One turning vector, and how many steps it has turned:
The counts run from 0 to 219.
[ 1.14  0.39 -1.21  0.05  2.47  0.18 -2.33 -3.91 -0.55  0.24 -2.92 -3.15
 -0.98 -2.05 -1.02  2.03 -1.81  0.43 -2.83  3.49 -0.88 -1.31 -0.03  1.82
  0.34 -1.12  1.60 -1.44 -1.09  4.60 -0.97 -2.63  1.34  1.11  2.49  1.83
  0.02  0.26 -0.64 -2.27  0.65 -2.82 -1.01 -3.29 -0.70 -1.04  0.41  1.60
  2.58]  143
[-0.14 -1.14  2.71  0.31  2.02  1.81 -1.15 -3.71  0.59 -1.25 -2.78  1.60
 -1.36 -1.27 -0.17  3.12 -3.30  1.14  0.52  2.58 -0.47  1.60 -1.22 -2.83
 -0.38 -0.12  0.25 -3.21 -0.04  1.49 -2.42 -3.94  0.30  0.51 -0.22  3.51
  1.34  0.08  1.35 -1.02  3.28 -3.65 -0.68 -0.81 -0.84 -0.61  2.03 -0.08
  1.33]  78
[ 0.85 -1.00  0.30 -1.15  2.33 -0.18 -1.29 -5.76  0.21 -1.07 -3.61 -1.42
 -3.11 -0.56 -0.63  2.10 -3.70  1.49 -1.85  1.75  0.61  1.43  1.23 -1.59
  0.09 -1.12  1.72 -0.52  0.49  3.98 -0.14 -4.01  0.21  1.47  0.79  2.16
  1.37  0.33  0.22 -1.61  0.04 -2.77 -0.31 -2.47 -0.71  1.48  1.44  0.33
  1.67]  37
[ 0.49 -0.51  0.77 -1.91  1.44  1.05 -0.10 -2.54 -0.84 -1.79 -2.79  0.12
 -1.99 -0.60 -2.15  2.86 -3.61  2.35 -0.09  2.65 -2.87  1.73  0.00 -1.12
  2.56 -0.87  1.37 -3.07 -1.95  1.30  0.40 -2.12  3.61 -1.16  0.06  3.66
  2.29  0.65  0.43 -3.30 -0.64 -1.31 -1.85 -2.58 -1.29  1.58  1.59  1.14
  0.93]  177
[-0.34 -1.73  0.60  1.61  2.58 -0.34 -1.29 -4.15  1.31 -3.22 -0.65 -3.06
 -1.30 -1.25 -0.70  3.58 -2.99  0.55 -2.39  1.26 -1.08  2.15  0.26 -0.95
 -0.83 -1.97  2.31 -3.27 -0.91  3.62  0.37 -1.84  1.09  0.14  0.56  2.41
  1.17 -3.26  0.63 -1.59  0.55 -1.19  0.25 -1.84 -2.74 -2.08 -0.26  0.81
  0.29]  24
[ 0.37  0.78  2.58  0.60  1.32 -0.50 -0.10 -2.62 -2.33 -0.43 -2.81 -0.45
 -2.12 -3.29 -0.89 -0.23 -2.53  5.18 -0.08  3.01 -1.97  1.13 -1.69  0.83
  0.96 -3.71 -0.05 -1.80 -1.73  2.48 -1.90 -2.66  1.39  0.12  1.54  2.01
  1.06  1.81  1.11 -0.97  0.87 -0.33 -1.09 -1.43 -2.86 -0.29  1.04  1.00
  2.58]  214
[-0.37  0.75 -0.23  0.98  2.38 -0.74  1.10 -3.33 -0.23 -2.05 -2.68 -2.34
 -2.59 -0.65 -1.36  3.38 -1.81  2.69 -1.33  1.89 -3.04  1.16  0.94 -0.57
  1.29 -0.50  2.36 -2.00 -2.92  3.31 -1.47 -2.23  1.53  0.62  0.71  3.24
  0.30 -1.55 -0.46 -2.93 -0.45 -1.77 -0.53 -1.20 -1.17  1.43  1.37  3.50
  2.71]  30
[-0.05 -0.73  1.87  0.22  1.07  2.04 -2.60 -1.41 -2.39 -0.49 -3.16 -0.41
 -0.44 -2.09  0.11  0.56 -2.28  3.22 -1.06  4.81 -2.04  0.87 -1.09  0.30
  1.94 -0.69  0.51 -2.39 -2.69  2.67 -2.69 -2.05  1.83 -1.07  0.46  2.39
  2.31  1.17  0.42 -2.30  1.51 -2.02 -0.99 -1.64 -0.25  0.10  0.90  2.01
  2.71]  70
[ 0.08 -1.85  1.29 -0.59  1.57  2.02 -1.20 -3.93 -0.17 -0.47 -3.85  1.35
 -1.94 -0.55  0.01  3.13 -3.31  0.99  0.23  1.79 -0.48  2.19 -1.35 -3.18
 -0.60  0.48  0.98 -2.07  0.56  2.81 -1.42 -3.82  1.66  0.05  0.94  4.10
  1.42 -0.06  0.13 -2.76  1.74 -3.25 -0.13 -1.89 -0.40  0.91  1.51  1.20
  0.98]  181
[-1.90 -2.04 -0.03  0.35  2.36 -1.78 -1.23 -4.89 -0.51 -2.90 -0.98 -3.04
 -1.39 -1.72 -1.38  1.98 -3.20  2.63 -1.89  1.73 -0.78  1.66 -0.17 -0.59
  1.42 -2.48  0.32 -2.55 -1.99  2.89 -0.53 -1.71  1.33  0.24  1.69  2.17
  1.91 -1.90  1.24 -0.70  1.77  0.29  0.62 -1.97 -3.28 -0.38  0.47 -0.06
  0.93]  26
[-0.14  1.26 -0.46 -0.88  2.72 -0.20  2.72 -4.66 -0.99 -1.75 -1.93 -2.52
 -3.14 -2.74 -2.35  2.00 -3.90  2.41 -1.00  2.25 -1.94 -1.24  0.73  0.83
  1.80 -1.16  0.93 -1.51 -0.85  2.27  0.43 -1.56  1.62 -1.05  1.22  2.35
  0.17 -0.99  1.14 -2.10 -0.97 -3.03 -2.53 -1.68 -2.83 -1.28  0.00  0.34
  1.58]  136
[ 0.26 -0.97  2.15 -1.27  1.73  1.34 -1.41 -3.69 -0.78 -0.02 -2.93  1.22
 -0.82 -2.08 -1.36  1.90 -3.98  1.72  0.22  3.57  0.03  1.08 -1.77 -0.86
  0.05 -2.29 -0.19 -2.93  0.21  0.75 -1.20 -3.47  2.10 -0.26  0.72  3.40
  2.55  1.43  1.03 -0.67  3.84 -1.41 -0.60 -2.47 -1.61 -0.89  0.83 -2.29
  1.15]  202
[-0.17 -2.29  0.63 -1.34  2.36  3.06 -1.03 -3.40 -0.86 -0.03 -3.20  1.38
 -1.39 -0.62 -0.13  2.66 -3.78  0.99  0.37  2.40 -0.52  1.02 -1.35 -2.50
 -0.12  1.15  0.02 -2.30  0.31  2.52 -1.24 -3.24  2.66 -1.44  1.53  4.52
  1.18 -0.80  0.64 -2.69  1.07 -3.67 -0.95 -2.01 -0.46 -0.40  1.51  0.59
  0.99]  180
[-1.13 -3.29 -0.25  1.25  2.68  0.98 -3.39 -3.08 -0.33 -2.73 -1.35 -1.78
 -0.86 -1.63  0.10  1.84 -2.46  2.02 -2.50  3.49 -1.20  1.65 -0.51 -1.13
  0.66  0.38  0.42 -2.65 -3.12  3.96 -1.84 -1.73  0.63 -0.57  1.21  2.55
  1.09 -1.78  1.16 -2.57  1.34 -2.44 -0.80 -1.71 -1.57  0.19  1.12  2.20
  0.67]  47
[ 0.87 -0.15  1.39  0.63  1.51  0.20  0.26 -2.62 -2.17 -0.71 -2.18 -0.27
 -0.52 -3.31 -0.55  2.05 -2.18  2.56  0.06  2.59 -1.47 -0.46 -2.88  0.67
 -1.44 -3.06  0.67 -3.28 -0.21  2.70 -0.28 -2.96  3.53 -1.09  2.42  3.26
  0.34 -1.06  0.71 -2.33  0.61 -0.99  0.33 -1.97 -3.74 -3.86 -0.88  0.00
  1.04]  106
[ 0.04 -1.67 -0.41 -2.71  2.35 -0.54 -0.01 -5.19 -0.74 -1.14 -3.38 -0.34
 -2.96 -1.33 -1.67  2.08 -3.98  1.99 -0.54  0.36 -0.82  1.19  0.09 -1.97
  1.48 -0.92  0.13 -1.62 -0.15  3.02  0.80 -2.86  2.33 -0.30  2.31  3.00
  1.10 -0.12  0.97 -2.68 -1.37 -2.51 -0.87 -2.70 -2.02  1.16  1.47 -0.42
  0.47]  159
[ 1.08  0.21  0.94 -0.01  1.56 -0.70  0.65 -3.45 -0.68 -1.41 -1.18 -2.03
 -0.89 -2.00 -1.76  3.15 -3.80  1.65 -1.03  2.14 -0.54 -0.02 -1.19  0.49
 -0.94 -4.45  2.43 -2.93  0.23  2.29  0.46 -2.53  3.52 -0.34  0.42  2.78
  1.34 -1.93  0.17 -1.26  0.87 -0.23  0.40 -2.49 -3.79 -3.61 -0.85 -0.90
  0.64]  2
[ 0.87  1.12  2.54 -0.24  2.36  1.78 -0.72 -4.57  1.24 -2.50 -2.06  1.10
 -2.92 -2.20 -1.34  2.10 -3.66  1.02 -0.05  2.34 -1.51  2.64 -0.96 -1.59
 -0.79 -1.66  1.05 -4.54  0.43  0.66 -0.62 -2.90 -0.03  0.40 -1.24  2.83
  0.92 -0.01  1.82  0.23  2.08 -1.11 -2.32 -0.61 -2.00 -1.95  0.27 -0.37
  0.39]  97
[ 1.20  1.40  2.65  0.45  2.32  3.11 -0.42 -3.72  0.59 -1.57 -1.78  0.67
 -2.60 -3.00 -0.83  1.95 -3.73  0.82  0.52  2.71 -1.63  1.65 -0.57 -0.92
 -1.40 -1.26  1.36 -4.08  0.47  0.94 -0.55 -2.04  0.19 -0.67 -1.43  2.98
  1.14 -1.19  1.41 -0.31  1.39 -2.41 -3.34 -0.31 -1.42 -2.50 -0.40  0.64
  0.95]  96
[ 1.58  1.08  1.08  2.05  1.89  0.21 -0.60 -3.17  0.88 -0.73 -2.27 -0.03
 -0.61 -1.69 -1.27  4.14 -0.52  1.44 -0.71  3.34 -2.97 -0.21 -2.49 -0.06
 -0.84 -1.41  1.17 -4.29 -0.70  1.53 -1.92 -3.23  0.92  1.25  0.22  3.07
 -1.04  0.76  0.44 -2.52  3.14 -1.56 -0.32 -1.45 -2.01 -2.11  0.78  1.18
  2.24]  102
[ 1.18 -0.41  2.37  0.20  0.76  0.47  0.24 -1.38 -0.81 -1.32 -2.63  0.79
  0.11 -2.76 -1.45  4.31 -0.94  1.67 -0.22  3.52 -2.13 -0.89 -2.68 -0.06
  0.12 -0.10  1.34 -3.63 -0.46  2.04 -2.06 -2.68  1.59  0.16  0.38  2.26
 -0.30  0.41  1.13 -4.30  0.75 -4.23 -0.29 -0.78 -2.31 -2.72  0.39  0.70
  1.25]  83
[ 0.16 -2.09 -1.06 -0.90  2.49  0.55 -1.22 -4.48 -0.63  0.42 -3.38 -0.90
 -1.63 -1.41 -0.31  1.66 -3.44  1.36 -1.44  2.26  0.42 -0.62 -0.58 -1.32
  1.06  0.16 -0.31 -0.87  0.03  4.48 -1.07 -3.17  1.44 -0.07  3.20  3.35
  0.69  0.56  0.09 -2.38  0.62 -4.36 -0.32 -2.80 -0.84  0.24  1.29  0.30
  1.83]  161
[-0.43 -0.99 -1.36 -1.19  2.69  0.74  0.72 -4.48 -1.61 -0.59 -3.16 -0.92
 -2.45 -1.87 -1.14  1.53 -4.13  1.99 -0.65  1.45 -0.54  0.09  0.29 -0.62
  1.13  0.21  0.42 -0.79  0.49  3.82 -0.10 -2.54  2.52 -1.37  2.55  3.34
  0.81 -2.04 -0.04 -2.39 -1.41 -4.11 -1.93 -2.32 -1.25 -0.31  0.55  1.16
  1.39]  34
[ 1.52  0.85 -0.20 -0.24  2.33 -0.06 -1.81 -3.66 -0.06 -1.43 -1.64 -3.57
 -0.14 -1.38 -2.36  2.91 -3.03 -0.34 -2.46  3.55 -0.40 -1.65  0.47  1.81
  0.92 -2.86  2.84 -1.61 -0.59  3.02  0.34 -2.23  2.22 -0.12  0.40  2.14
  1.60 -0.99 -0.22 -1.90  1.38 -2.23 -0.63 -3.65 -1.63 -2.86 -0.30 -0.60
  1.54]  21
[ 1.77 -0.98  0.53 -0.66  1.52  0.49 -2.02 -3.29  0.41 -2.46 -2.53 -3.11
 -1.25 -0.54 -1.76  3.11 -2.99  0.05 -3.08  1.64 -1.14  1.39  0.55  0.83
  0.02 -2.64  4.33 -2.34 -0.56  3.89  0.90 -2.14  2.19  0.81 -0.37  1.44
  1.87 -1.37 -0.44 -2.94 -1.08 -0.34 -0.05 -3.01 -2.23 -0.97 -0.08  0.81
  0.58]  146
[ 0.13  1.37  2.47  1.00  1.33 -1.31  0.83 -3.17 -2.46 -0.52 -2.02 -1.67
 -2.17 -2.74 -0.59  0.77 -3.50  4.61 -0.77  3.18 -0.54  1.23 -0.69  0.63
  0.27 -4.15  1.23 -1.03 -0.61  2.96 -2.18 -3.86  1.26  0.10  0.88  1.82
  1.77  0.15  0.15  0.09  1.77 -0.24 -0.56 -1.00 -2.30 -1.04  0.58  1.07
  3.14]  111
[ 0.93 -0.38  0.69  1.56  2.06  0.09 -1.00 -4.01  0.23 -2.17 -1.65 -2.09
 -1.60 -1.51 -0.24  3.10 -2.82  1.54 -1.50  0.89 -1.44  2.02 -0.26  0.18
 -1.89 -3.22  3.20 -2.87 -0.22  3.34  0.30 -2.43  2.88  0.48  0.48  3.39
  0.58 -3.68 -0.64 -1.44 -0.27 -0.18  0.70 -2.02 -2.70 -2.70 -1.11  1.42
  1.15]  127
[-0.34 -2.27 -0.04 -0.25  2.33  0.17 -2.37 -3.83 -1.25 -2.59 -1.29 -2.96
 -0.44 -1.74 -1.18  1.25 -3.88  0.89 -2.67  2.90  0.08  0.64  0.13  0.69
  0.61 -2.78  1.83 -2.04 -1.16  3.82  0.49 -1.47  3.02 -0.77  1.15  1.77
  2.41 -2.60  0.22 -1.27  0.33 -1.43 -0.14 -2.78 -2.04 -1.71 -0.22 -0.33
  0.59]  148
[-0.12 -1.32  1.77 -1.95  1.84  1.42 -0.21 -4.02 -0.61 -1.34 -3.27  0.53
 -3.09 -0.17 -0.54  3.20 -4.69  1.59  0.16  1.17 -0.51  3.05  0.82 -2.55
  0.89 -0.65  2.05 -2.10  0.41  1.65 -0.01 -3.22  2.66 -0.66 -0.26  3.82
  2.82 -0.97  0.26 -1.70 -0.61 -2.49 -0.46 -2.07 -0.60  0.67  1.80  0.42
  0.44]  55
[ 2.17  0.16 -0.64  0.65  1.95  1.08 -2.42 -3.08  0.36 -0.59 -3.19 -2.58
 -0.82 -0.73 -1.13  3.06 -1.50 -0.27 -2.89  3.19 -1.45 -0.64  0.06  1.35
 -0.09 -0.83  2.61 -1.52 -0.87  4.44 -0.71 -2.70  1.16  1.36  0.73  2.30
  0.31 -0.89 -0.99 -2.79  0.46 -2.98 -0.53 -3.11 -1.06 -1.49  0.23  2.15
  1.88]  144
[ 2.37  2.60  2.61  1.01  0.90  2.36  0.29 -2.28 -0.84 -0.38 -2.93  0.33
 -2.66 -2.22 -0.30  1.34 -2.30  2.98 -0.02  3.20 -2.57  1.14 -0.69  1.12
 -0.96 -1.55  3.02 -2.25 -0.29  2.53 -2.06 -2.75  1.16  0.32 -1.58  2.99
  1.01  0.11 -0.02 -1.83 -0.03 -1.95 -2.76 -0.81 -1.20 -2.00 -0.02  2.96
  2.93]  217
[ 1.39  1.93  3.97 -0.10  0.62  0.93 -0.84 -2.04 -1.65 -1.50 -3.48 -0.31
 -2.47 -2.37 -1.40  1.10 -3.04  3.45 -0.74  3.94 -1.71  1.71 -0.21  1.03
  0.97 -3.55  2.58 -2.05 -0.89  1.82 -1.57 -2.74  1.27  0.30 -2.28  1.96
  2.41  1.67  0.56 -1.40  0.83 -0.24 -1.63 -1.13 -1.74 -0.52  0.92  1.16
  2.44]  92
[ 0.58 -3.40  2.27  0.60  1.56  1.95 -2.29 -1.97 -0.10 -2.93 -3.00  0.55
 -1.38 -2.09  0.62  1.44 -1.74  2.17 -1.94  2.96 -1.54  2.74 -1.48 -1.52
 -0.09 -0.31  0.92 -3.18 -1.35  4.00 -1.38 -1.59  0.66  0.35  0.31  1.86
  1.00 -0.31  1.83 -3.30 -1.03 -2.79 -0.62 -0.88 -2.84 -0.99  0.67  1.46
 -0.27]  66
